The rows of Z fall into 4 groups, and each row is roughly a mix of its group's hidden directions.
Z, 139 rows:
[[-50  57 -35 -11  14  -5  25 -21 -34  -4]
 [ 11  25 -14  43  40  40 -15  42 -38   4]
 [-32  58 -23 -25 -23  22 -20 -30 -39  -9]
 [-10   5  47  -5 -42 -21  59  18 -19 -28]
 [ -7 -28  39 -19  25  39 -40 -34 -29 -32]
 [ 63  31  21 -34  41 -22 -14 -24  -1   0]
 [ 22  36 -32  -8 -45 -32  45  14 -10 -35]
 [-17  30  29  14  13  61  44  28 -23 -10]
 [ 26   9 -19  10   2  75  29  -3 -42   1]
 [ 29  -3 -24 -60  -4   9 -32 -38  35 -26]
 [-35  45  14 -30  64 -24  14   8  -4  -8]
 [ 34 -16 -42  -7  52   1 -38  28 -28  23]
 [ -3  78  12  26  29  -3 -15 -11 -36   7]
 [ 36  35  19 -27 -17  47  19 -41  35  11]
 [ 28  24  43  18 -11 -19  59  32 -30 -13]
 [-52   3  21 -27 -53 -17 -34 -10  21  28]
 [ 36  13  30 -35   6 -54  47  16 -21  -8]
 [-72  28  36 -15  -2 -16  31   2 -24 -15]
 [-47 -16  -7  57 -14  26 -31  38 -20  -7]
 [  0  56  22 -14  44  42   7   1 -33  30]
 [ 18  20 -21 -16 -10  10  32  36 -73 -11]
 [ -7 -16 -27 -12  46   6 -60 -23  37  24]
 [  1  72  27   8  36  31   2  12 -13 -31]
 [-23  24  68  -9  27 -23 -25 -12 -40   6]
 [  7 -25 -27  60 -20  28  16  29 -37 -29]
 [ -3 -38 -62  22 -29  27 -42   0 -17   8]
 [ 10 -37 -78   1   3  16  21   6   4  34]
 [ -2   2 -44  22  27  32  -5 -57 -31  32]
 [ 22  -2  -9  -5  39   9  36  43 -56 -33]
 [ 29 -14  39  22  43  -4  43  36  37  -3]
 [ -9  30  -2  14  -5 -44 -40 -31  35  50]
 [ 11 -30 -17 -33 -70 -29 -12 -22   7  26]
 [ 26  -7 -47  -2  50  29  18  39  33  19]
 [-13  47   2  -9 -19  -8  41  35  28 -53]
 [-15 -24  67  22  -6  32   1  50  13  -5]
 [ 55 -10 -19  17 -19 -11   1  -2  45 -56]
 [-47  17  49  -5  37  47  -4   8 -25  15]
 [-75  50  14   1 -16  19 -20  -7   0  -9]
 [-83 -17  29   4   1  19   1  -6 -30  14]
 [ 12 -23  65 -26 -16  -1  38  -7  43 -16]
 [  9  23 -47  -1 -41   3  25  50  11 -42]
 [  3  16  74   9 -18 -15 -32  40  23   2]
 [-70 -28 -10  16 -13  49 -10  26 -10   2]
 [-14  57  14 -15  56  12   1 -33  33   9]
 [-49  -8 -73  -8 -22   4  29   4   5 -16]
 [ 20  50  47  -7  47 -18 -28 -20  25   5]
 [  3 -21 -16  39 -68  13 -23  24 -17  32]
 [-23   2 -57 -31  -5 -19 -47 -40   7  23]
 [-19 -19 -60  18 -12  24 -45   8  19 -41]
 [ 29  46 -21   5  20  34 -32 -41  28  31]
 [-17  11 -24   6 -15  51  38  -3 -38 -51]
 [ 19 -32  46   4  33 -30  36  37  -2 -36]
 [ 34   0  -8  -4  13 -75  15  32  34   2]
 [-16 -24 -43  19  -9  49 -34  52  -8  -5]
 [ 13 -32 -69  23 -20   4 -40 -12  27  -5]
 [ 27  15   6 -15   0 -45  50 -52  25 -19]
 [ 51  18  21 -22 -16 -27  -8  42  42 -32]
 [-11  18  50   1  54  37  26  15  35 -12]
 [-35  26  61 -23  37 -18 -15  24  22  17]
 [-34 -50  -7  18  11  41 -18   9 -28  50]
 [ 11  38 -52   6  39 -43   7 -42  -9  -3]
 [ 39  14  18  73  22   8  27  28  -8  -7]
 [ -2   7 -28 -20  24 -19  29 -54  57 -15]
 [-20  35  28  15  46  54 -21 -34 -10  11]
 [ 10 -19   6  16  37 -43  67  31   9  -3]
 [-71  13  14 -29 -23 -13  -4   8 -38 -31]
 [ 69   2 -32  10   2  11 -21  55  -7   6]
 [-21 -10  -1   3 -21   9  12 -57  63 -32]
 [ 63 -10   9 -45   0 -29  15  28 -27  26]
 [-60  28 -33 -36  21  -5  38 -26  -8 -12]
 [-37  18 -56 -14 -29 -17  23  34 -35 -20]
 [ 40  14   9   3 -16  59   4 -39 -12 -46]
 [ 18  14  54 -12  25 -37   6 -61  12   9]
 [ 34   0  54   7  27  48  29  37   4 -11]
 [ 11 -48 -25 -15   5 -51 -47 -21  12  29]
 [-12  10  -2 -27  14  43  23  21 -68 -29]
 [ -8 -48  29  -4  -6 -75  15  19   0   3]
 [ -9  22  -6 -24  -4 -60  25  47   0 -43]
 [ -8  -4  43 -41  13  44 -36 -18  40 -25]
 [ -2  30 -27   3 -29   4  -3  70 -17 -41]
 [-28 -23 -54 -35 -55 -22   6  -3 -17 -13]
 [ -5  18  18 -14 -24 -24  86   3  -1  10]
 [  5 -16 -53  35   7  22  35  -3 -58  -1]
 [-12  46  36 -17  23 -23   1 -24  40 -49]
 [-37  57 -24  30 -18  -3  25  39  26  12]
 [-19  13 -13  25 -24 -58  37 -44  10 -28]
 [ 52 -70 -11  -3  32  15   5  10 -19   7]
 [ 21   6   9  34  28 -10 -53   5  36  52]
 [-69  21  17 -19 -16 -31  10  32 -15 -32]
 [ 34  14 -72  14 -48  -7   3   8 -11  14]
 [ 60  42  -8  -9  -1 -16   4 -41  22  40]
 [-16  -6 -27  41 -61   4  12 -47  19 -17]
 [ -7  28 -36  49  33  50  -7  11 -29 -16]
 [ 23 -37 -35  -4 -40  -1  39  50  12 -26]
 [ 19 -11 -14  33 -56  -3  65  13   8 -10]
 [-40   7 -48 -17 -21 -19  60  15 -24   3]
 [-38  18  12  11 -77  37  -6   6  -9   6]
 [-20  -2  39 -44  17 -52  18  11  42 -20]
 [ 30 -32 -27  20 -14  40  -7 -10  65 -14]
 [-18  22 -43 -22 -44 -35  28 -34 -32 -16]
 [ 15  11  41 -17 -49   5 -41  40  34 -17]
 [-32 -11  34  -7 -44  -8  59   5 -40  -5]
 [-41  26  17   4 -27  12  26  64 -25 -23]
 [  3 -25 -17  16  35  48 -19  52 -38 -11]
 [ 22  43  53 -18  46 -39  -9 -15  -5  -6]
 [ 22  34  44 -23  41  -2 -29 -21  49   0]
 [ 59  -7  26  11 -40  33  10  38 -15  27]
 [ 33  -3  15  -6  50 -71  17 -11  -4  -9]
 [ 13  39  29  27  26  45  31  32  24 -31]
 [ 12 -34 -60  32 -36  24  25   1  -9  31]
 [-14  48 -44  -1 -26 -38 -18  12  33 -38]
 [-40  53 -27  11 -36  28  35  15 -27   3]
 [-33  16  29   9 -20  69   4 -35 -29   1]
 [-10 -27 -20   7 -22  14  12 -59  61 -17]
 [-13  23  28   9   1  14 -70  17  -1 -49]
 [  5  49 -51 -14 -31 -16  37  22 -31 -13]
 [-57  33  10 -58   3 -10   2 -16  31 -16]
 [ 58 -43  15  21   9  20  52  19   2   0]
 [ -8 -10 -23  36  29  41 -48  -8  38  34]
 [  7 -49 -27  17 -39  29  34 -25  36  23]
 [  1 -52 -11 -32  29 -33 -56   0  -6 -24]
 [-21  54  32  10  -8  -6 -50  -7 -48  -2]
 [ 24 -35  73  14  26  -9   1  31  20  -8]
 [-20  -4 -48  13  -5  22 -68 -18  24 -20]
 [-16  -2   1 -11 -17 -16  86   3 -12  31]
 [ 25  28 -31  -4 -42 -11  16  11  38 -59]
 [ 40  15  27  12  59  49 -12  -8  17  18]
 [ 22  -2 -54   0  13   5 -20  60 -40  17]
 [-24  24  12  -9 -30 -20  19 -40  41 -56]
 [ 47  12  28  49  -2 -17  57   6  -1 -15]
 [-19 -74  -4  -4 -31  17 -31 -28  -2  25]
 [  4  70  18  -3 -34  29  19 -38 -10 -17]
 [-10 -50  48   0   8  24 -28  12  54   7]
 [ -3  -4 -10   9 -32 -17 -29 -20  49  66]
 [-35 -12  -8 -27 -42 -15 -22 -18 -22 -63]
 [-32  25   9 -32  62   3 -36  33 -18  14]
 [ -4 -18  23 -57  -5 -13  14  24  37 -55]
 [  0 -25 -59 -28 -46   3 -30 -38  -2  11]
 [  0  80   4  -5 -17 -28 -14  17  35  17]]

One row of each group comes first, with its name. Which group is each row after those in?
[-37  -3  19   1 -35   1  79   6  -3  14] | (124)
[-47   4 -17 -43   0 -42 -24 -45  26   6] | (67)
[ 62  -8  13 -29  16  26  14 -18 -36 -42] | (123)
[  5  61  23 -40   8 -31 -39 -16   3 -28] | (44)

[ -4 -45 -13  18 -62  45  13  -3  -3 -29] | (67)
[ 36  42  -2 -27  36 -39  48  18   2   9] | (124)
[ -9  39 -34  14 -37  47 -41 -20 -19  23] | (44)
[ 11   1 -18 -10   6 -14  16 -61  64 -23] | (124)
[-41  24   1 -37  21  41 -24 -51  24   4] | (44)
[-21  -7  -9 -13  68   1 -18  12 -37  48] | (124)
[-38  48  -7  37  32  25  26 -11  -2  43] | (44)
[-50 -21 -58  -5 -29  -8 -22  -1 -32  26] | (123)
[ 31 -38 -11   8 -25 -56  43 -26  11 -23] | (67)
[ 23   9 -62  31  26 -20   9   8 -51 -11] | (67)
[-27   4  -9 -30 -65 -49 -31   6   6  10] | (44)
[ 51  50  31  29  -7 -21  30 -13  17  26] | (67)
